Here are some numbered points:
[-0.4 0.0 2.1 1.0 -3.7 -0.2 -0.4 1.3 2.5 -0.1 -0.1 0.3 -2.3 -0.9 -1.6 -0.1 0.7 -1.9 1.4 2.2 2.7 0.9 -2.5 0.3 -0.9 1.2 -2.0 -2.0 -2.1 0.7 3.1 1.1] 0
[0.7 -0.7 -1.4 0.0 1.4 1.4 0.7 -0.5 -0.1 -0.1 0.5 -0.5 2.3 -0.1 1.6 -0.1 0.6 0.1 0.4 -1.4 -1.7 0.7 1.3 0.0 0.4 0.0 0.7 0.4 1.4 -0.7 -0.5 0.8] 1
[0.3 -0.3 -0.8 0.2 0.5 0.6 0.6 -1.7 2.2 -0.1 0.8 -2.7 0.4 -0.5 2.1 0.1 0.1 0.7 1.1 0.6 -0.7 -0.9 -0.6 1.6 -0.5 -2.8 0.6 -0.8 -0.4 -0.3 1.4 0.3] 2
[-0.5 0.7 0.7 -1.3 -0.5 -0.8 -0.3 0.7 -0.6 -0.4 -0.3 1.2 -0.2 -1.4 -2.4 -0.3 -0.4 -0.7 -0.9 1.1 1.0 -0.2 -0.6 -0.6 -0.3 1.8 -0.6 -0.2 -1.2 -0.4 -0.1 -1.0] 3
[-0.8 -0.8 1.3 1.7 0.0 -0.7 -0.7 1.4 0.1 1.3 -0.3 1.0 -1.6 0.9 0.3 0.7 -0.3 -0.2 -0.2 -1.6 0.6 1.2 -1.9 0.0 -0.9 1.3 -0.9 -0.9 0.8 0.6 0.3 0.5] 4
[-0.7 -0.5 0.2 0.5 1.5 -0.3 -0.1 0.5 -0.7 0.3 0.5 0.7 0.0 0.2 1.0 0.1 -0.3 0.1 -0.6 -1.5 -0.6 1.2 -0.8 -0.2 -0.2 1.2 -0.5 0.1 1.4 -0.5 -1.4 0.1] 5
[0.5 -0.3 0.1 -0.6 -2.1 1.9 1.0 0.3 1.2 0.4 -0.4 -0.3 -1.8 0.3 -0.2 -0.1 0.2 -0.8 1.2 1.2 0.2 -0.4 0.8 0.5 -0.3 -1.3 -0.4 0.8 -0.6 1.1 -0.5 0.1] 6
[0.8 0.5 -0.4 0.9 -1.1 -0.4 1.9 0.2 1.9 0.2 -1.8 -1.8 -3.7 2.2 2.3 1.9 2.9 2.6 0.7 -0.2 1.4 -1.3 -0.6 0.0 2.5 -2.0 0.4 -1.8 0.4 1.1 0.5 -0.2] 7
[0.1 0.3 -0.3 0.4 3.2 -2.3 -0.7 -1.5 -0.3 -0.4 -0.1 0.4 2.9 -0.5 1.8 0.0 -2.0 2.8 -1.8 -2.0 -0.9 -0.6 -0.1 1.1 -1.0 -1.4 1.6 -0.8 0.1 -0.6 0.8 -0.6] 8
[-0.1 -0.1 -0.7 0.3 1.5 -0.8 -0.5 -0.4 -1.1 0.7 -1.1 1.1 0.2 0.8 0.4 0.1 -1.1 1.1 -1.2 -1.4 -0.8 0.7 0.4 -0.2 -0.6 -0.3 0.5 0.5 0.7 0.2 -1.8 -0.8] 9
[1.6 0.8 -1.8 -2.1 -2.5 0.6 0.2 -0.8 -0.6 -1.8 -1.2 -1.0 1.0 1.3 -1.0 0.9 1.7 2.1 0.8 0.8 0.3 -1.6 3.9 -1.4 2.0 -1.9 1.4 0.9 -0.2 1.8 0.5 -0.7] 10
[0.6 -1.0 -0.9 -0.4 0.5 0.4 -0.1 -2.1 1.1 -0.9 1.4 -2.4 5.3 -1.2 1.6 -1.2 -1.3 1.4 0.5 0.2 -1.1 -0.9 1.6 1.8 -2.1 -2.7 1.1 -1.4 -0.9 0.3 3.3 1.2] 11
[-0.2 1.1 1.0 -0.8 -1.3 -1.8 -0.7 0.3 -0.3 -0.6 -1.0 0.6 -1.9 -0.3 -2.6 0.2 0.0 -0.1 -0.7 1.8 1.8 -1.0 -0.5 -0.5 0.8 0.5 0.3 -0.7 -2.3 0.6 0.6 -1.2] 12
[0.1 0.1 0.0 0.1 -1.1 1.1 1.0 0.5 1.1 0.0 0.4 -0.7 -2.3 -0.4 -0.1 0.1 1.4 -1.1 1.3 1.0 0.6 0.3 -1.4 -0.4 0.4 0.3 -1.1 -0.4 -0.2 -0.1 0.7 0.3] 13
[-0.5 -1.7 0.3 0.8 -0.3 2.1 -0.9 1.0 -0.6 1.4 0.6 1.5 0.8 1.1 -0.1 -0.2 -0.7 -1.9 0.9 -0.8 -1.9 1.8 0.8 0.6 -2.2 1.2 -0.8 1.4 1.3 0.8 -1.6 1.4] 14
[-0.4 0.5 0.2 -0.2 1.3 0.4 0.8 -0.4 -0.1 0.7 0.6 -0.5 -1.2 -1.4 1.2 -0.5 -0.3 -0.8 0.1 1.0 -0.5 0.1 -1.3 0.2 0.1 0.1 -0.3 0.1 0.2 -1.6 -1.2 0.2] 15
[-0.9 -0.2 1.2 0.9 1.1 -1.5 -1.2 -0.5 1.2 1.1 0.5 -0.2 0.7 -1.3 0.6 -1.0 -2.2 0.3 -0.2 0.2 0.3 0.4 -2.0 2.0 -3.1 -1.2 -0.2 -1.4 -1.4 -0.4 1.6 0.1] 16
[-0.3 -0.1 -0.3 0.4 -0.2 -0.6 0.0 0.9 -0.7 -0.9 0.4 1.3 1.6 0.2 -0.7 0.7 1.5 -0.4 -0.1 -1.6 0.4 1.0 0.3 -1.2 1.6 2.9 -0.4 -0.4 1.5 0.0 1.1 0.2] 17
[-0.2 0.6 0.4 0.5 0.1 -0.9 0.3 -0.1 0.8 -0.2 0.2 -0.4 -0.4 -1.0 -0.1 0.1 0.9 0.2 0.1 0.5 1.1 -0.1 -1.5 0.3 0.9 0.5 0.1 -1.7 -0.3 -0.5 2.0 -0.1] 18
[0.6 0.2 -0.7 -1.5 0.4 1.9 0.9 -1.0 0.1 0.5 1.4 -1.3 0.4 -1.9 -0.2 -1.6 -1.0 -1.3 0.8 2.3 -1.4 -0.7 1.0 0.6 -1.1 -1.9 0.1 1.6 -0.8 -1.2 -1.3 0.2] 19
[-0.6 1.5 0.9 -0.7 0.4 -1.4 0.6 0.3 0.1 -1.2 1.4 -0.4 -1.0 -3.6 -1.9 -1.3 0.0 -2.1 -0.4 2.7 2.3 -0.1 -2.9 -0.7 1.5 1.4 -1.3 -1.8 -1.6 -2.7 1.3 -0.7] 20
[1.2 -1.3 -0.8 -0.7 -1.9 2.0 -0.4 -0.9 1.2 -1.2 1.3 -1.9 4.9 0.5 0.2 -0.2 0.4 0.4 1.5 -0.1 -1.3 -0.3 2.5 1.2 -0.9 -1.4 0.9 -0.4 -0.3 1.0 3.3 1.4] 21
[-0.2 -1.2 0.0 1.1 2.2 0.4 -1.4 0.3 -1.2 0.9 0.3 1.3 3.3 1.0 1.3 0.0 -1.4 0.3 -1.0 -2.8 -2.2 1.3 0.7 0.5 -1.9 0.9 0.1 0.4 1.6 0.2 -0.3 0.8] 22
[-0.7 -0.7 0.7 1.7 0.9 0.0 -0.7 1.1 -0.9 1.2 -0.4 1.4 -2.0 1.8 1.0 0.6 0.3 0.0 -0.5 -2.1 -0.2 1.3 -0.8 -0.1 -0.3 1.5 -0.3 0.5 2.3 0.3 -1.8 0.1] 23
[1.7 0.6 -1.4 -2.0 -2.3 0.7 0.5 -1.0 -0.5 -1.7 -0.9 -0.2 0.3 1.0 -1.4 0.9 1.7 1.1 0.7 0.5 0.4 -1.4 3.5 -1.2 2.7 -1.1 0.6 0.6 -0.4 1.5 -0.4 -0.3] 24
[0.6 -0.4 -0.5 -1.1 -0.2 1.2 0.1 -0.7 0.6 0.5 1.5 -1.0 0.5 -1.5 0.3 -1.5 -1.5 -1.2 1.4 1.8 -0.6 -0.6 0.6 1.1 -1.4 -2.1 -0.6 1.0 -0.8 -0.7 -0.2 0.2] 25
[0.2 0.1 0.1 0.6 -1.5 -0.5 1.0 0.2 1.9 -1.0 0.4 -1.2 -0.5 -0.6 0.0 0.5 1.7 0.0 1.0 0.8 1.8 -0.7 -1.8 0.0 1.7 0.3 -0.6 -1.7 -0.3 0.2 2.7 0.5] 26
[-0.6 0.6 0.4 0.1 -1.0 -0.5 0.2 1.0 -0.6 -0.5 0.0 0.8 -1.1 -0.4 -1.5 0.8 1.4 -1.1 -0.2 0.3 1.6 0.3 -0.8 -1.6 2.4 2.4 -0.3 -0.4 0.0 -0.4 0.0 -0.2] 27
[0.9 -0.1 -0.8 0.0 -0.5 0.0 0.3 -0.4 0.4 -0.1 -0.6 -1.3 -0.1 1.0 0.8 0.0 0.7 1.5 0.2 0.0 0.2 -0.9 1.8 0.0 0.8 -1.9 0.9 0.6 0.2 0.8 -0.4 -0.5] 28
[-0.2 0.4 0.1 -2.1 0.5 -0.1 -0.6 -0.3 -2.3 0.1 -0.6 2.1 -0.1 -1.2 -2.7 -1.2 -2.4 -2.0 -1.2 1.7 -0.7 -0.1 1.6 -0.5 -1.5 0.6 -0.2 2.9 -1.6 -0.3 -3.3 -1.2] 29
[-0.8 1.5 0.6 -0.4 0.6 -0.9 0.5 0.4 -0.3 -1.2 1.9 0.6 -0.5 -3.6 -1.5 -1.1 0.6 -2.2 0.0 2.2 1.5 0.0 -3.0 -0.8 1.9 2.2 -1.4 -1.1 -0.7 -2.8 0.7 -0.3] 30
[0.2 0.4 0.7 0.9 -1.6 0.0 0.5 0.6 1.8 -0.6 0.4 -0.4 -1.7 0.2 0.5 0.8 1.9 0.0 1.0 0.5 1.6 -0.3 -2.0 0.2 1.2 0.1 -0.6 -2.2 0.4 0.3 2.4 0.3] 31
[-0.5 0.1 0.9 -0.6 -2.2 -0.5 -1.4 1.1 -0.4 0.1 -1.0 1.5 0.0 0.6 -2.6 0.1 -0.6 -0.5 -0.5 0.5 0.6 0.4 0.9 -0.1 -0.5 1.5 -0.4 0.2 -1.1 1.6 0.6 -0.3] 32
[-0.3 -0.7 0.0 0.3 -0.6 1.7 -0.4 0.5 0.0 0.3 1.0 0.0 1.7 -0.3 -0.1 -0.7 0.0 -1.7 1.3 -0.3 -0.5 0.9 0.3 0.3 -1.0 1.0 -0.7 0.2 0.5 -0.2 0.7 1.4] 33
[0.1 1.3 0.0 -0.5 -1.5 -3.0 -0.5 -0.2 0.5 -1.9 -1.5 -0.5 0.5 0.8 -1.2 1.0 1.4 2.4 -0.7 -0.3 2.3 -1.1 0.6 -1.0 1.7 0.0 1.3 -2.1 -1.4 1.3 2.5 -0.9] 34
[-0.2 0.0 -0.2 0.4 -0.6 -0.1 0.5 0.9 -0.5 -0.7 0.1 0.5 0.7 0.3 -0.6 0.5 1.3 -0.4 -0.4 -1.2 0.2 0.4 0.1 -1.3 1.2 1.6 -0.4 -0.1 0.9 0.2 0.3 0.0] 35
[-0.9 -1.0 0.5 1.6 0.5 -1.0 -1.6 1.0 -0.4 -0.6 -0.5 1.8 2.8 1.4 0.5 0.9 0.4 0.6 -0.9 -3.1 -0.2 1.6 0.0 -0.4 -0.8 2.5 0.0 -1.1 1.1 1.1 1.3 0.7] 36
[-1.0 0.7 0.4 -0.3 2.5 -1.9 -0.9 -0.7 -2.3 0.8 -1.4 2.1 -1.6 0.2 -0.7 -0.9 -2.7 0.7 -2.6 -0.5 -0.7 -0.1 0.5 -0.3 -1.6 -0.5 0.9 1.8 -0.8 -0.4 -3.4 -2.2] 37
[1.7 0.6 -0.9 -1.0 -1.3 0.1 1.5 -0.2 -0.5 0.2 -2.4 -0.3 -2.9 2.3 -0.4 1.0 1.6 1.4 0.3 0.3 0.4 -1.4 2.2 -1.3 2.7 -1.8 0.9 1.4 0.2 1.3 -2.4 -1.4] 38
[-0.4 -0.8 0.5 1.3 0.7 0.2 0.0 0.6 0.0 1.9 -1.0 0.6 -3.1 1.2 1.1 0.0 -1.0 0.2 0.0 -0.4 0.0 0.7 -1.1 0.2 -0.9 -0.5 -0.4 0.8 0.9 0.4 -2.1 -0.4] 39
[-0.4 0.5 0.7 0.6 0.3 -0.8 0.0 -0.3 1.0 -0.2 0.8 -0.7 -0.5 -0.7 0.1 -0.1 0.4 0.4 0.5 0.7 0.5 -0.3 -1.4 0.0 0.0 0.4 -0.5 -1.5 -0.9 -0.4 1.4 0.0] 40
[-0.9 1.3 0.8 -0.8 0.0 -0.8 0.3 0.5 0.0 -1.1 1.5 0.2 -0.1 -3.8 -2.0 -1.1 -0.2 -2.2 -0.6 2.5 1.5 0.2 -3.1 -0.8 1.2 2.1 -0.8 -1.0 -1.6 -2.5 0.9 -0.4] 41
[-0.1 -1.2 0.1 0.2 -0.7 1.2 -0.6 0.6 0.2 0.5 0.8 0.4 1.9 -0.4 -0.1 -0.8 0.0 -1.4 1.0 0.1 -0.5 1.2 0.1 0.9 -1.7 0.7 -0.3 0.3 0.5 0.2 0.5 1.2] 42
[-0.8 1.1 0.9 -0.9 -0.1 -0.8 0.4 0.4 -0.3 -0.6 2.0 -0.1 -1.0 -3.5 -1.7 -1.1 -0.1 -2.3 0.0 2.4 2.0 -0.2 -3.0 -1.0 1.5 2.1 -1.6 -0.9 -1.1 -2.4 1.0 -0.3] 43
[0.5 0.2 -0.1 -1.3 -0.4 -0.2 -0.1 -0.4 0.4 -0.1 -0.8 -0.4 -0.2 -0.1 -0.4 -0.3 -1.3 0.4 0.2 1.4 0.1 -0.9 1.1 0.1 -0.7 -1.8 0.2 0.6 -1.4 0.7 0.1 -0.4] 44
Which two points above are nearest to each new point? Their numbers follow each, nearest first.
[-0.5 0.8 0.3 0.5 0.2 -2.4 -0.1 0.0 0.6 -1.1 -1.1 -0.3 0.4 0.3 -0.7 0.7 0.4 2.1 -1.1 -0.8 1.6 -0.6 -0.5 -0.2 0.9 -0.3 0.8 -1.9 -0.5 0.5 1.8 -0.2] 34 18
[-0.5 0.2 0.3 -0.7 0.3 0.1 -0.3 0.2 -0.7 0.6 -0.2 0.4 -1.4 -0.1 -0.6 -0.3 -1.2 -0.4 -0.3 0.8 -0.1 0.3 0.3 -0.2 -0.9 0.0 -0.2 0.9 -0.7 0.1 -1.6 -0.6] 44 15
[0.3 -0.6 -0.6 0.8 -1.2 0.1 0.1 0.3 0.1 0.6 -1.6 0.4 -1.1 3.2 0.6 1.6 1.1 1.2 -0.1 -1.6 -0.4 0.1 1.4 -0.6 0.9 -0.3 0.7 0.6 1.2 2.1 -0.6 -0.6] 28 38
[-0.6 0.3 -0.2 0.9 1.1 -0.8 0.3 -0.4 0.3 0.4 -0.3 0.2 -1.2 0.4 0.9 0.6 0.1 1.6 -0.3 -1.0 0.2 -0.2 -0.6 0.0 0.3 -1.0 0.1 -0.5 -0.1 0.2 -0.4 -0.5] 9 40
[0.5 0.2 -1.5 -1.1 0.6 1.6 0.3 -0.4 -1.3 -0.4 1.1 -0.2 3.3 -1.2 0.1 -0.8 0.4 -0.9 0.1 0.1 -1.4 -0.2 2.1 -0.9 1.2 1.0 0.7 1.6 0.6 -0.9 -1.3 0.2] 1 33
[0.0 0.2 -0.1 -1.0 0.0 0.0 -0.7 0.1 -1.2 0.8 -0.9 0.9 -0.3 0.2 -0.5 0.0 -1.1 -0.6 -1.0 0.0 -0.7 -0.1 0.8 -0.4 -0.5 -0.1 0.4 1.7 -0.3 0.1 -2.0 -0.3] 9 44
[-0.7 0.1 0.4 0.3 0.6 -1.0 -0.6 0.7 -1.0 0.2 -0.9 1.6 -0.9 1.0 -0.8 0.0 -0.6 0.8 -1.0 -0.8 0.4 0.0 -0.2 -0.6 -0.5 1.3 0.0 0.3 0.0 -0.2 -0.9 -0.6] 9 5
[0.2 -0.4 -0.2 -1.3 -0.2 2.8 0.8 0.1 -1.2 1.4 0.8 0.3 -2.0 -0.7 -0.3 -1.9 -1.9 -3.4 1.1 2.3 -2.0 0.4 1.1 0.4 -1.8 -1.1 -1.1 4.1 0.3 -0.9 -4.3 0.3] 19 29
[0.1 0.1 0.3 0.3 -0.5 0.5 0.5 0.5 1.4 0.4 0.1 -0.7 -2.3 -0.6 0.1 0.1 0.6 -0.5 0.4 0.9 1.0 -0.4 -1.7 -0.3 0.8 -0.1 -0.7 -0.5 0.2 -0.3 0.4 0.2] 13 40
[-0.2 -0.8 -0.3 1.3 1.1 -0.6 -1.2 0.3 -0.7 0.5 -0.8 1.2 1.1 1.7 1.0 0.6 -0.6 1.4 -0.7 -2.5 -1.3 0.6 0.6 0.6 -1.5 -0.1 0.4 -0.1 1.1 1.4 -0.6 -0.2] 9 22
[0.4 1.8 -0.9 -0.6 1.1 -2.3 1.2 -2.0 1.1 -2.5 0.7 -2.1 2.1 -2.8 0.0 0.1 0.7 2.0 -0.7 1.0 1.6 -2.4 -0.8 -0.4 2.9 -1.0 1.3 -2.7 -1.9 -1.9 2.9 -0.9] 18 34
[0.6 1.1 -1.2 -1.4 1.3 0.1 1.0 -0.7 -0.6 -1.8 1.3 -0.6 2.2 -1.9 -0.2 -0.1 1.1 -0.3 -0.6 0.2 0.0 -0.6 0.2 -1.4 2.5 0.6 1.0 -0.7 0.3 -2.0 0.8 -0.3] 35 18
[-0.7 -0.1 0.3 -0.4 0.3 0.4 -0.3 0.9 -1.3 0.2 0.3 0.8 -0.2 -1.0 -1.2 -0.2 -0.3 -1.6 -0.4 0.5 0.3 0.4 -0.6 -0.8 0.6 1.9 -1.0 1.0 0.5 -1.2 -1.1 -0.4] 3 27
[0.4 0.9 -1.3 -0.4 3.1 2.3 3.0 -1.0 0.2 0.8 1.8 -1.7 -2.8 -2.8 2.5 -0.8 1.2 -1.4 1.0 1.9 -1.0 -0.5 -1.3 -0.5 2.6 -1.1 -0.5 1.5 1.6 -4.4 -2.8 0.3] 15 19
[-0.3 0.2 0.5 0.8 0.4 -1.3 -0.2 0.3 0.3 0.0 -1.0 0.2 -1.3 1.3 0.3 1.1 0.4 1.9 -0.7 -1.5 0.5 0.0 -1.0 -0.3 0.5 -0.2 0.7 -1.1 0.4 1.0 0.0 0.1] 4 9
[0.0 0.1 -0.4 -0.5 1.4 -1.3 0.2 -1.6 0.9 0.2 0.8 -1.3 0.7 -2.2 0.9 -0.9 -2.3 0.7 -0.5 0.9 -0.3 -1.1 -0.9 2.1 -1.7 -2.4 0.6 -0.3 -1.7 -0.6 0.5 -0.2] 16 2
[-0.6 -0.7 1.4 0.0 -0.8 0.0 -1.5 -0.2 1.0 0.0 0.9 -0.2 3.6 -1.7 -1.4 -1.4 -2.0 -1.0 0.0 0.5 0.1 0.3 -1.0 1.6 -2.8 0.0 -0.7 -1.8 -1.5 0.1 3.4 0.7] 16 42
[0.1 0.4 0.4 -0.9 -0.8 -0.5 -0.4 -0.8 0.4 0.0 -0.5 0.0 -0.2 -1.1 -1.2 -0.7 -1.2 -0.1 0.0 1.7 0.3 -0.5 0.2 0.8 -0.9 -1.1 0.3 -0.2 -2.0 0.1 0.7 -0.3] 44 40
[-0.1 -0.6 1.4 1.3 -2.5 -0.7 -1.0 1.2 0.5 1.8 -2.7 0.8 -3.2 4.1 -0.5 1.2 -0.6 1.5 0.1 -0.5 0.6 0.3 0.0 0.6 -2.4 -1.3 -0.3 0.4 -1.1 3.8 -0.2 -0.5] 39 4
[0.5 -0.9 -0.6 0.1 -0.8 2.1 -0.2 0.8 -0.3 1.0 -0.5 0.6 0.4 1.8 0.5 0.5 0.4 -1.2 0.7 -0.9 -1.1 0.9 2.0 0.4 -0.7 0.1 -0.1 1.6 1.7 1.0 -1.2 1.1] 14 33
[0.1 -0.7 0.0 0.8 1.7 1.8 -0.2 -0.1 0.4 1.6 0.7 -0.6 -0.3 0.2 2.1 -0.4 -0.9 -0.2 0.7 -1.2 -1.7 0.9 -0.8 1.2 -1.7 -0.7 -0.3 0.7 2.0 -0.5 -0.8 1.0] 5 1
[-0.3 0.2 0.2 -0.2 0.1 -1.2 -0.3 0.2 -1.0 0.6 -1.2 0.9 -1.6 0.9 -0.7 0.3 -0.4 0.4 -0.7 -0.3 -0.2 -0.1 0.4 -0.2 -0.2 0.0 0.1 0.6 0.4 0.3 -1.7 -1.2] 9 39
[-0.3 -0.3 -0.4 -0.6 0.2 0.0 -0.4 0.8 -1.7 0.4 -0.8 1.5 -0.5 0.4 -1.1 0.1 -0.5 -0.8 -0.5 -0.5 -0.2 0.8 1.1 -0.5 0.0 0.9 0.0 1.8 0.7 0.3 -2.2 -0.4] 9 5
[-0.1 -0.9 -0.3 0.8 0.9 -0.3 -0.5 -0.1 -0.7 -0.1 -0.5 0.6 1.3 1.4 1.5 0.0 -0.6 1.0 -0.7 -2.5 -1.2 0.9 0.5 0.4 -1.4 -0.4 0.7 -0.2 0.6 1.2 -0.1 0.1] 9 22
[-0.2 0.3 0.7 0.3 1.4 0.4 0.5 0.3 0.7 1.4 0.6 -0.5 -2.5 -1.6 0.9 -1.1 -1.4 -1.4 0.5 1.3 0.3 -0.2 -2.0 1.1 -1.6 -0.9 -1.2 0.3 -0.4 -1.1 -1.4 -0.1] 15 39
[-0.5 0.3 0.5 0.3 0.2 -1.6 -0.6 1.0 -1.2 0.1 -1.3 1.3 -1.7 1.1 -0.9 0.4 -0.3 0.4 -1.1 -0.4 0.1 0.1 -0.2 -0.4 -0.1 0.5 0.3 0.7 -0.3 0.8 -1.1 -0.6] 9 32
[-0.2 -0.2 0.2 0.3 0.2 -0.1 -0.7 0.9 -1.5 0.5 -1.0 1.5 -0.2 1.2 -1.1 -0.1 -0.1 -1.0 -0.8 -0.9 -0.9 0.7 1.2 -0.6 -0.6 1.3 0.0 1.7 0.9 0.7 -2.0 -0.8] 9 5
[1.0 1.5 -1.0 -1.5 -0.4 -1.2 0.7 -0.6 -0.9 -1.0 -1.2 -0.1 -1.8 0.5 -1.6 0.8 1.4 1.3 -1.0 0.4 0.7 -1.2 1.8 -1.7 3.1 0.1 1.0 0.5 -0.5 0.6 -1.5 -1.8] 38 24
[0.3 1.3 -1.5 -0.1 2.1 -2.0 0.5 -1.1 -0.8 -0.8 0.2 -0.1 0.8 -0.7 1.1 0.6 1.2 2.1 -0.9 -0.8 0.7 -0.7 -0.8 -1.0 2.3 0.3 1.1 -1.6 0.6 -1.9 1.0 -0.7] 18 40
[-0.1 0.3 0.3 0.5 1.0 -1.3 -0.2 -0.2 -0.9 0.2 -0.5 0.9 -1.1 0.5 0.3 0.1 -1.1 0.6 -0.8 -1.3 -0.1 -0.2 0.1 -0.1 -0.5 0.2 0.4 0.2 -0.1 0.1 -1.2 -0.3] 9 5
[-0.2 -0.4 0.5 1.0 -0.7 1.3 0.7 1.0 0.4 1.1 0.1 0.0 -0.5 1.5 0.7 0.5 1.1 -0.2 1.2 -0.9 -0.4 0.9 0.0 0.1 0.6 0.4 -0.3 -0.1 1.8 0.7 -0.7 0.6] 35 23
[-0.1 1.4 0.5 0.1 1.2 -3.3 0.2 0.1 -0.6 -1.5 -0.9 0.0 -1.2 -0.1 -0.6 1.2 1.0 2.3 -1.7 -0.9 1.7 -0.7 -1.4 -1.1 2.7 0.8 0.6 -1.7 -0.5 -0.6 1.0 -1.4] 34 18
[0.1 -0.8 0.6 -0.5 -2.8 0.1 -1.4 0.8 -0.4 -0.7 -0.9 1.0 0.3 1.5 -2.4 -0.2 -0.7 -0.4 -0.1 0.8 0.3 0.2 1.4 -0.5 -1.3 0.1 0.0 0.6 -0.8 2.0 0.2 0.0] 32 44
[-0.5 0.1 0.4 1.9 -0.7 -1.3 0.1 1.1 0.7 0.0 -0.4 -0.2 -1.5 1.3 0.7 1.2 1.6 0.8 0.2 -1.4 0.7 0.2 -1.7 -0.7 1.8 0.8 -0.2 -2.0 1.2 0.5 1.3 0.1] 31 18
[0.1 0.5 1.0 0.2 -2.6 -0.7 -0.5 0.8 0.1 -0.6 -1.4 0.8 -0.6 1.6 -1.7 0.9 0.6 0.3 -0.1 0.1 1.1 -0.4 0.3 0.1 0.8 0.5 0.3 -0.6 -1.1 2.4 1.2 -0.5] 32 12
[-0.2 -0.2 -0.3 -1.2 1.4 0.7 -1.0 -0.5 -2.3 0.3 0.9 1.4 2.0 -0.9 -1.0 -1.2 -2.7 -1.5 -0.7 0.4 -2.4 0.4 1.8 0.4 -2.4 0.5 0.7 2.3 -0.3 -0.6 -2.5 -0.2] 29 19
[-0.5 0.0 0.1 0.8 0.9 -0.2 -0.3 -0.1 0.0 0.6 0.3 -0.1 -0.9 -0.5 0.7 -0.5 -0.9 0.3 0.0 0.1 -0.1 0.5 -1.3 0.4 -0.9 0.0 0.0 0.1 0.0 -0.6 -0.3 0.0] 15 5
[1.1 -0.6 -1.1 -0.2 -1.2 2.3 0.8 0.4 0.1 0.2 0.0 -0.7 -0.8 2.2 1.1 0.8 2.7 -0.2 1.6 -0.7 -0.7 0.6 1.8 -0.9 2.1 0.0 0.1 1.0 2.4 0.4 -1.2 0.5] 28 1
[-0.9 -0.7 1.2 1.6 0.0 -0.9 -0.4 1.4 0.0 1.0 -0.8 1.3 -1.8 1.0 0.8 0.8 0.5 -0.3 -0.1 -1.3 0.6 1.0 -2.3 0.3 -1.0 1.5 -0.6 -0.9 1.1 0.5 0.2 0.3] 4 23
[-0.2 0.1 0.0 0.5 1.6 -0.7 -0.5 0.0 -1.6 0.2 -0.2 1.0 0.4 0.8 0.2 -0.3 -0.9 0.3 -0.7 -1.2 -1.0 0.3 1.1 -0.3 -0.8 -0.5 0.7 0.6 0.3 0.2 -1.5 -0.6] 9 5
[0.7 -0.8 -0.3 0.2 0.3 0.0 -0.1 -1.0 1.0 0.0 -0.1 -1.2 2.0 0.4 1.9 0.0 -0.3 1.4 0.6 -0.4 -0.9 -0.4 1.0 0.9 -1.1 -2.2 0.8 -0.7 -0.1 0.7 1.7 0.8] 2 28
[0.2 0.1 -0.8 -0.7 0.0 -0.6 0.3 -0.6 -0.3 -0.3 -0.9 0.2 0.6 0.7 -0.2 0.1 0.4 0.8 -0.9 -0.7 -0.3 -0.9 1.2 -0.6 1.5 0.0 0.8 -0.2 0.3 -0.1 -0.2 -0.7] 28 35
[0.4 0.2 -0.9 -0.5 1.0 1.5 1.5 -0.8 0.7 -0.3 0.7 -1.6 -0.5 -0.2 1.4 0.1 1.0 0.3 1.3 0.6 -0.6 -0.4 -0.2 0.0 1.9 -0.7 0.1 0.2 0.9 -0.9 -0.5 0.4] 15 1
[0.6 -0.1 -1.2 -0.4 1.3 0.2 0.8 -0.4 -1.1 0.8 -1.3 0.2 -1.7 1.2 1.1 0.6 -0.5 0.9 -0.7 -1.0 -1.1 -0.3 0.7 -0.3 0.0 -1.3 0.7 1.6 0.6 0.2 -3.1 -0.5] 9 39
[0.6 -0.1 -0.6 0.0 0.7 0.5 0.9 -0.5 -0.2 0.0 -0.1 -0.6 -0.4 0.1 0.6 0.4 0.8 1.0 0.1 -0.1 -0.2 -0.6 0.8 -0.5 1.0 -1.0 0.5 0.2 0.6 -0.2 -0.8 -0.4] 28 1
[1.2 0.8 -1.3 -1.2 -1.7 0.3 0.7 -0.6 -0.4 -0.4 -1.9 -0.5 -2.7 2.2 -0.4 1.4 1.7 1.6 0.3 -0.1 0.0 -1.3 2.6 -1.0 2.7 -1.8 0.7 1.6 0.5 1.3 -2.0 -1.2] 38 24
[-0.4 -1.6 0.0 2.7 0.4 0.8 1.3 1.0 2.1 1.2 0.5 -1.6 -0.9 1.6 3.7 1.4 1.8 1.5 0.8 -2.5 -0.6 0.8 -1.9 0.6 -0.1 -0.4 -0.3 -1.5 2.6 0.6 1.3 1.6] 4 31
[-0.4 -0.2 0.3 -0.2 1.9 -0.9 -0.2 -1.6 0.3 0.6 0.9 -0.8 0.9 -2.2 0.7 -1.5 -3.1 -0.2 -1.2 0.9 -0.3 -0.1 -1.5 1.1 -2.2 -1.7 0.5 -0.1 -1.4 -1.3 0.0 -0.1] 16 25
[1.0 -0.9 -1.3 -0.6 -0.4 1.7 0.0 -1.3 0.7 -1.4 1.1 -1.9 5.2 0.3 0.5 -0.5 0.5 0.7 1.3 -0.4 -1.9 -0.3 2.9 0.8 -0.9 -0.8 1.3 -0.7 0.1 0.4 2.0 1.6] 21 11
[-0.6 -0.6 0.7 2.5 1.5 -2.2 -1.3 0.6 -0.6 -0.4 -0.8 1.3 1.5 2.0 1.5 1.7 0.3 2.4 -1.6 -4.2 0.1 1.1 -1.1 0.3 -0.4 1.3 0.5 -2.2 0.9 1.6 1.7 0.1] 36 4
[-0.4 0.3 -0.1 0.0 0.2 -0.2 0.5 0.4 -0.1 -0.5 0.3 -0.3 0.1 -0.6 0.1 0.5 1.5 -0.6 0.4 0.2 0.0 0.5 -0.4 -0.9 1.6 1.5 -0.4 -0.3 1.2 -0.7 0.0 -0.2] 35 27
